Each row of M is roughly a mix of the hidden directions of one of 3 groups; some rows fit no group.
M:
[[ -5   9 -11  17  21   8 -21  -2  17   9]
 [  8  14  -2 -10  17 -22   5 -17 -11 -16]
 [-11 -31   4  14 -13   8  12  -8  -1  10]
 [-21  -9 -22 -16   4  20   1  11   5   0]
 [  7 -11 -18 -24  17   0 -16  11  -7   7]
 [ 22   4  -3  10   3  14 -26   8  15   7]
 [ -2   3  23  -7  -8  19  15 -10  -5  21]
 [  2 -11  13 -11   7  -5 -18  18 -25  10]
 [  8   6 -11  -8   8 -20   3 -19  -2 -26]
 [  4   4  -8  -7 -34  -2  10  11   9 -14]
 [ -6 -25  22 -10   2  12   5   1  10 -18]
 [ -7  14   8   0  20   4   2   6 -10  31]
 [ -9 -10 -20  14  -3   3   4  19 -24  -7]
 [-11  -6  -2 -23   5 -26  11  -9  -8 -12]
 [-14  -4  -4  -1   8  13  15  29 -12 -12]
 [ -8   5 -17 -16   0 -12  14 -26  13   1]
 [ 11   9  -9   9  17  15 -23 -10  17   6]
 [-17  -2  10 -21  -8   1 -27 -10   4   8]
 [ 14 -20 -13   4  -9   5   0  30  -3  -6]
 [-11  25  21  -6 -13   9  13  -4  12  -1]
 [  2 -10  -4   3   4   4 -16 -35   9 -10]
 [  9  -6  -9   4 -10  -4  12 -17  25 -22]
 [-10  20   6  10 -14   9   4   1  29  -9]
 [-19 -13  -1  19 -15 -11  16 -13  13  -3]
 [-35   2  21  -1  -4   9   0  -6   1  -5]
 [-22  -6 -10   7 -22 -17  -7  -7  17   3]
 [ 13   3 -15   5   7 -11  22  -2  -2  27]
 [  9 -13  -2  11   2  35 -12   7   3  -4]
 [-13   2   4   5   3  20 -25   9  -8  21]
 [ 19   4   8  21   4  -9  13  10 -14  20]
 [  5   3 -12   9   4  16 -10  11 -32   8]
 [ -4  -3 -22  -9  -9   0   3  15 -30  -8]
 [-28 -18  -2   8  -1 -20   5   3 -10  -9]
 [-11 -15  20  -7 -19  10  -6  16 -17   1]
 [-15  -6  29  -2  -6  18  -3  14   2  13]
 [ -6  -9   4  -7   1  22 -18  26  -6 -12]
 [-13   4  10  10   5  20  11  24 -12  15]
 [ -4   0  24 -10 -11  -4 -18 -17  15 -13]
 [ -7  -6  -8   5 -20  12   2  15  30  -4]
 [ 13  22   3  -5 -30   9   3   6   2 -10]
 [ 19  12 -13  19  -4  26  -5   6   9   1]
 [-12  -5  11 -16  12  -9   3  -2 -31   9]
 [  8   6 -15 -13 -20 -19  -2 -19  13  -5]
 [ 18 -21  -5  -9 -21  -1  -2 -16   3 -17]
 [-22   8  23   5 -18  -9  -3 -15  -8   0]
 [ 22  11  -8  13  -5   8   3 -13  26   9]
 [ 16 -13   0 -12   0 -14  14  -8 -25  12]
 [-16   5 -16  -6   0   8   2  25 -23  -2]
 [-12   3  -2  17   5  -5  15  21   1  26]
 [ -3  16  -4  -9  16  23  -7   0  19 -15]
 [ 17   4 -29  -7  19  -1 -16   4  -4  -3]
 [  9   4 -13   6  15  14  24   8  11 -20]
 [  1  10  -3 -13 -33 -13   4  -2  15  -6]
 [  4   1   3  -7   9  13  -5  33 -14  13]
 [ -5   6   4 -24  10 -12 -12   1 -22 -19]
 [ -9  15  15  20 -20  -7   6 -18   5   8]
 [-19  -1   1   4   7  25 -13  16  17  10]
 [-10  15   6 -18  -9   5   8   4  28 -14]
 [-14  20   1  13 -14 -14   1 -22  -7  11]
 [-16 -14   5 -27   3 -15   7  -9   7 -16]
 [-15   3  23  -5   2 -29   8  -6   5  10]
 [  3 -19   0 -14  -8  -3 -12  -7  12 -29]
 [ -8   8  19   4  -8  15  13 -21  11  17]
 [ 20  -8  17   4 -10  -8  -4 -12  19 -19]
 [ -3 -30   5   8 -17  23   3   6   2   1]
 [ -7  12   0 -13  20 -16  -5  16 -23   5]
 [ -1  22  23 -14  11  -1   1  -4 -21  -1]
 [ 15   0  -6   4  14   1  -7 -33   3  16]
 [ 23 -15 -12   2 -15  13  -7  10  11 -17]
 [ -5 -17  24  12  14  -8  14  11 -15   3]
 [-31  -5   9  11  15  10 -12  -7   0  11]
 [ -2   7 -20  10  13  22   2  17  -1 -18]
 [-15 -12   3  12  24  15  -8 -12  -1 -16]
 [-19  11  -7  -1  -7  10  -5  -4   5  33]
 [-14  16  12  -8   8   3   6  27 -13  11]
 [  8   4  24   8  -6  18 -11  -7  23   6]
 [-13 -16  -4 -21   0  15 -13   7   8 -21]
 [  0   6  11 -16   4  18  15 -23 -16  -8]
 [ 11  -5 -33  -8  16  -4  10   3  -2 -12]
 [ 19   1  -2  34  -6   5   7  11  -2  10]
 [-22  12  -3 -20  15 -16   2  -9  16   1]
 [-20 -24   9   5 -10  21  -7   8   0  -9]
 [ -9  -1  14 -10 -12  -2 -34  -8   1   9]
 [  3   4  36   7 -11   3  13  11   8  -2]
 [ 22  14  15  25  -2   1   0  -1 -10  14]
 [  4 -22 -10  -9   3  -7  -9 -26  16  -7]
 [-18  30   8  -3  10  11   8 -11   6   9]
 [  6  12 -29   1 -24  -1   5  13  -3  -4]
 [ 19  -4   0  26   5   6 -15 -11  -3  19]
 [-36  -7  -5  -2 -17   8   5   0  -5  -2]
 [-11  19  13 -14  -2 -11   2 -25   0 -14]
 [ 19  -3   4  12 -10   0   0   4 -34   3]
 [  9   6  32  18  -3  -2   2   8 -11  12]
 [-13   8  17 -27  21  -2   5   0 -11  -2]
 [ 11  24  17  -3 -22  -1   6  -4  17  -4]
 [  8   1  -7  13  14  -7   3 -25   4  26]
 [ 11  -2  26  -5 -14   2   2 -13  23 -10]
 [  3   1 -22  -6  18  21   1  20   4  10]
 [-24   2   6 -10 -13   9 -12  20 -13  10]
 [ -2  16 -12   6 -19 -19 -11  -6   7  22]
 [-10   2  34 -10   4  12   9  12  -1 -10]
 [ 17  23   8  -4   6  21  -1   0   8  21]
 [ 15   6  -4  -9  30   1  15  11  -7 -14]
 [ -7  13   1   6 -17   7   0  11  25 -23]
 [ -9 -23   7  11 -17  25  -1   3  11  -4]
 [  2   0  -5   4   1  22  14   2  27 -19]
 [-29  -4  12   2 -23  10  -9  -6   5 -10]
 [  1 -14   4  -3   2  24  15  16  21 -12]
 [ 12  12  28  11 -19  -7  14   6   3   2]
 [-12 -12  -1   3  -8  11  -8  30   2 -19]
 [-10 -11  15 -15 -14 -11  14  12 -19 -12]
 [ 25   7   3   6  13   3   8   7   9  27]]

Here is one row from each group, named. Which group is each of the other rows in?
[-14 -10  25   2 -20 -15  -5  -5 -15   1]  V
[-17   2  17  -2  -7  12  -2 -31   8  -5]  H
[-17   2 -11   4   0  -5  11  28 -21   5]  B

[-13 -11   2   5  34   6 -10  -2  -8  12]  B
[-3 22 -7 15  7  0 16 -1 -8 26]  V
[  2 -15  -5   1 -17  28 -21   7   0   1]  B
[ -8   4 -32  17 -16   2 -11  -7   0   2]  V
[12  6 -5 13 13 14 -1 10  7 31]  H
[ 16  -2 -19  18  -4 -18  -6 -17   4  15]  B
[ 12   7  -5  15  -1  31  -9  14 -12   3]  B
[ 16 -15 -14  17   4  19 -11   9  12  12]  H
[-17 -11  13 -20  -7  10 -25   2   5  -3]  V
